Each row is where one point has got to under a steady rotation. How many steps took it there?
The counts run from 0 to 108.
[102 101 115 138 108  97 153 155 100 116 135 131 171 145  65 120 125 156
 138 149 127 124  92 133 124 140  94  90 107 133 132 115 150 159 154 196
 116 126  64 152 166 142 138 159 123 145 118]
14
[131 115 139 124 135 143 189 105 152 111  99 142 149 106  85 107 131 111
 145 151  79 156 145 164 126 117 128 103  65 127 172 148 113  83 139 184
  95 108 155  86 131 114 138 149 110 142 105]
6
[135 159 107 125  96 140 151 135 127 140 103 147 117 169 149 106 118 156
 143 128 136 139 138 110 126 164 151 115  77  70  78 108 121 150 174 125
 146 116 127 122 138  83 151 130  69  94 163]
107
[126  97 125 133 117 137 196 161 119 121 106 108 157 174  93  91 108 146
 123 155 138 133 100 144 163 146 146  93  99 109 123 114 158 115 150 182
 136 170 100 119 138  96 150 157 103 150 102]
12
[134 182 141  76 149 130 133 102 118 125  89 157 103 152 101 121  99 144
 148 144 158 134  88 122 122 134 113  77  91  73  98 124 128 136 153 169
 101 100 128 146 106 100 164 116  74 106 140]
103
[125 155 126 119 120 173  88 112 128 174 137 148 116 161 120  75 114 106
 121 100  80 151 144 115 145 145 128 116  83 103 129 116 183 134 139 104
 137  77 127  69 106 105 118 124  91 106 156]
41
[138 113  87 112 139 174 109 175  74 115  85 138  99  98 138 145 119 145
 117 131 129 141 143 146  80  90 120 135 141  92  72 137  79 151 121 138
  78 110 117 141 141 124 145 140  93 105  77]
26
[128 111 133 143 117 158 139 160 126 125 106 142 104 154 133  73 111 130
 150 124 101 145 143  49  90 131 157 115  85 138 121 104 141 138 129 112
 150  97 139  53 112 112  95  79 106  93 110]
46
[ 84 134 123 113 147 128 146 108 168  91 122 146 110 142 120 127 114 149
 147 153  67 146 118 117 179 123 129 145 167 101 119 180 131 101  81 142
 121  86 144  92 110 106 135 171 107 123  88]
0
[101 114  96 104  72 147 182  87 162 116 106 151 149 135 168 141 148 163
 160 140 106 145 112 120 125 125 102 168 138 141  93 165 119 158 120 153
 128  98 146 104 115  84 133 146 110 136 143]
65
[131  78 122 152  83 107 194 138 124 117 134 125 176 146  86  96 147 134
 127 148 100 147 138 138 122 133 108 100  49 113 144 123 126 122 165 179
 138 132 117 137 149 139 129 142  99 142 117]
10
[106 157 143  83 102 153 157 115 155 123  96 122 116 162 148 126 139 141
 168 147 129 101 121 136 164 104 115 140 161 124 102 181 140 159 116 147
 131 120 105 154 111  60  94 157  84 153 128]
60
[ 90  72 109 101  80 135 165 125 153  92 105 142 169 116 154 149 129 191
 149 143 117 154 135 121  90  83 128 130 136 127 110 128 103 150 129 161
 126 121 139  95  95 164 174 139 116 129 137]
69
[123 177 151  84 138 120 164  92 118 158  94 153  89 147  95  97 100 124
 135 131 163 135  76 123 119 127 122  96  78 100 103 112 163 102 165 135
 110 108 152 121 116  72 138 122  73 123 136]
102
[103 149 117 150 115 164 130 130 121  87  98 139 121 132 135  82 132 143
 169 144  80 143 133  97 123 144 179  68 128 128 108 108 100 129 122 158
 131  82 147 112 133 104  86 108 140  88 118]
48
[110 105 103 121 142 145 121 155 100 185  95 106 121 126  75 112 127 129
 120  97 120 107  87 154  96  72 134 150 109 141  86 116 149 104 144 141
  94  93 141 163 142 190 141 150 125 114 141]
32
[115  91 135 153 137 123  94 146 126 115 129 134 134 148  78 120 117 112
 160 195 141 140 103  95 153 126 127 181 136  86 121 149 174 156 137 124
 108 142  96 103 125 148 158 108  55 135  86]
81
[ 83  65  92 137  78 141 157 115 155  92 132 151 187 105 138 140 127 170
 128 136 101 162 152 160 102  90 129 138 107 127 114 110 122 149 148 149
 124  96 152 100 123 159 155 152 115 138 143]
70
[ 83 128  86 119  89 159 175  81 177 127 102 134 156 102 142 130 135 149
 161 124  95 150 110 153 114 108 127 155 121 145 118 144 116 171 131 165
 103  80 143  91 146  96 136 152 127 149 153]
66
[ 90 150 116 117 141 112 151 114  82 127 117 112 114 117  72 101 116 142
  84 103  78 134  95 164 142 123 112  94 111 135 119 129 140  91 128 146
 124  56 139 160 123 116 100 165  99 134  91]
96
[135 144 127 118 112 124 122 144 122 135 117 190 107 170 104 126 114 136
 136 116 157 140 123 123  82 123 105 107  28 109 111 118 135 165 185 137
 104  90 125 121 145 126 136 125 100 123 164]
105
[116 130 132 150 101 156 144 134 116 105 102 128 115 152 144  75 134 151
 171 138  82 154 140  64 112 141 172  90 119 120 100 106 123 121 106 131
 159 101 142  89 108  94 105  83 116  75 120]
47
[128 161 128 123 122 171  85 134 102 104 131 151 117 150 118  87 119 129
 159 119  74 156 128  91  93 140 129  85 105 126 130 132 117 182 109 148
 114  68 101  93 108 157 125 102 118  85 134]
44
[100 133 182  95 108 129 115 161 143  84  99 129 114 163 117 131 145 158
 184 139 144  81 138 117 157  79 119  89 162 129 122 144 144 141 141 154
 133 119  97 184  95 133  86 146 114 129 115]
56
[ 80 121 157 154 104 125 148 144 124 109 113 150 122 144 121 111 170 130
 175 140 117 108 156 133 144  96 152  89 120 162 115 103 148 105 153 140
 150 102 150 152 135 102  38 143 136 122 133]
53
[ 81 101 129  91 113 139 144 127 126  84 111 102 179 119 119 125 101 166
 148 151 137 160 155 157 130 104 156 115 164 117 119 102 140 109 127 189
 134 147 124 106 106 157 189 170 105 121 122]
73
[140 176 129 100 128 135 112 124 110 108 112 199 111 168 106 132 104 148
 144 129 154 137  98 123  99 125  96  81  71  83 102 119 123 174 150 163
  90  88 119 148 129 137 140 129  93 123 150]
104
[ 65 118 110 117 127 137 124 175  57 136  83 128 128 121 112 123 118 160
 126 135  83 130 113 172 117 132 145 120 112 142 150 156  87 109  97 141
 115 101 124 142 111 112 131 153 130 116  85]
91
[125 166 143  87 138 170  88 118  99 129 113 138 116 161 137  90 104 137
 169 138  93 161 116  85 109 159 140  89 120 119 121 131 122 142  96 159
 118  94 109  74  85 121 138 111  96  77 137]
43
[110 105  91 130 105 136 112 134  82 127 135 192 109  98 135 149 142 156
 117 170 129 148 160 119 116 123  78 128 132  86  93 121 116 157 141 109
 102 104  97 127 146  76 130 149  75 118  95]
22
[130 107  80 135 132 176 149 149 113 164  75  98 109 104 127 114 130 123
 109 126 115 129 127 142 113  92 155 165 120  92  50 106 127  93 145 113
 118 109 157 146 148 112 141 133  71 100 112]
29
[116 135 153  82 148 157  74 151 118 178 116 148 118 185 100 107  92 131
 125 104 132 110 104 102 137 110 121 106 120 105 100 128 166 118 137 124
 123 113 105 112  68 164 163 143 104 106 155]
38
[120 154 127 114 133 111 158  93 128 144 132 173  96 148  87 102 124 112
  99 118 138 140  88 127 141 116  98 108  59 115 103 107 177 115 172 138
 117  80 153 129 133  83  98 129  76 150 142]
101
[106 113  76 132 109 167 117 138  94 141 129 185  85  84 132 141 143 127
 110 147 131 158 165 154 109 122 104 145 110 120 101 114 128 148 137 113
  88  92 116 112 170  61 104 159  91 140  99]
23
[ 70 108 124 140 133 122 134 170  72 135  88 116 134 110  78 113 107 151
  95 114  71 117 125 174 110 116 129 120  91 136 165 151 101 123 123 124
 114  70 111 139 127 152 123 150 122 131  80]
92
[ 95 116 103 105 119 176 174 122 195 119  88 132 142  91 133 122  90 148
 154 109 122 127 104 160 108  86 139 148 129 143 129 126 130 182 131 147
  90 111 132  65 139 118 161 137 126 163 133]
67
[126 126 109 109 148 175 129 151  88 147  69 131  93  77 132 133 107 136
 144 142 143 131 142 144  90 107 128 146 146  96  97 119 101 123 129 126
  89 114 110 117 138  87 170 149  74 107  76]
25
[136  95  78 124 128 163 108 173  68 127  98 144 101 108 120 146 138 126
 110 119 124 148 156 145  69  82 100 152  93 126  78 123  98 140 122 135
  97  91 136 140 154 136 115 150 104 113 111]
27
[ 85  97 108 138 100 104 147 127  89 141 137 159 129 138 109 130 138 163
 130 185 142 144  98 104 150 167 108 107 148 107  98 113 161 127 154 135
 136 142  77 116 144  57 147 162  82 128 109]
17
[ 99 104 120 129 150 161  86 185  88 126  89 175 125 152 120 147 110 129
 150 188 115 127  91 115 132 132 132 146 108  96 137 168  94 149 115 134
  92 135 111 107 103 123 151 109 112 135  72]
86
[139  88 102 140 112 159 144 153  89 165  91 111 102  95 114 118 140 117
  98 112 117 138 151 142  72  75 133 172  85 127  80 112 123 107 143 112
 114 100 147 139 156 120 128 134  83 122 115]
28
[ 75 109 113 120 132 150 131 176  71 145  73 139 122 131 130 119 106 152
 107 157  83 129 110 168 143 145 168 136 113 114 135 157  92  99 110 121
 135 127 130 115 108  75 135 145 105 119  74]
90
[ 92  97 103 170 122 141  89 121  95 126 128 178 130 149 100 132 146  99
 151 198 107 169  97 128 153 148 120 189  87 130 127 150 157 136 125 140
 105 129 138 111 154 102 112 126  99 144  96]
83
[101 106 164 141 117 124 146 170 123 100  78 118 113 132 132 101 139 164
 182 148 113  93 142  74 112  90 168  83 140 130 108 100 119 115 158 123
 155 117 113 140 106 148  94  91 122  98 100]
51
[ 80 126 125 165 138 150 105 123 111 151 107 147 119 117  91 116 132  88
 164 193 105 141  91 141 144 152 153 182 100 112 146 139 148 141 133 132
  83 127 127  94 158  95 127 123 102 143 104]
84
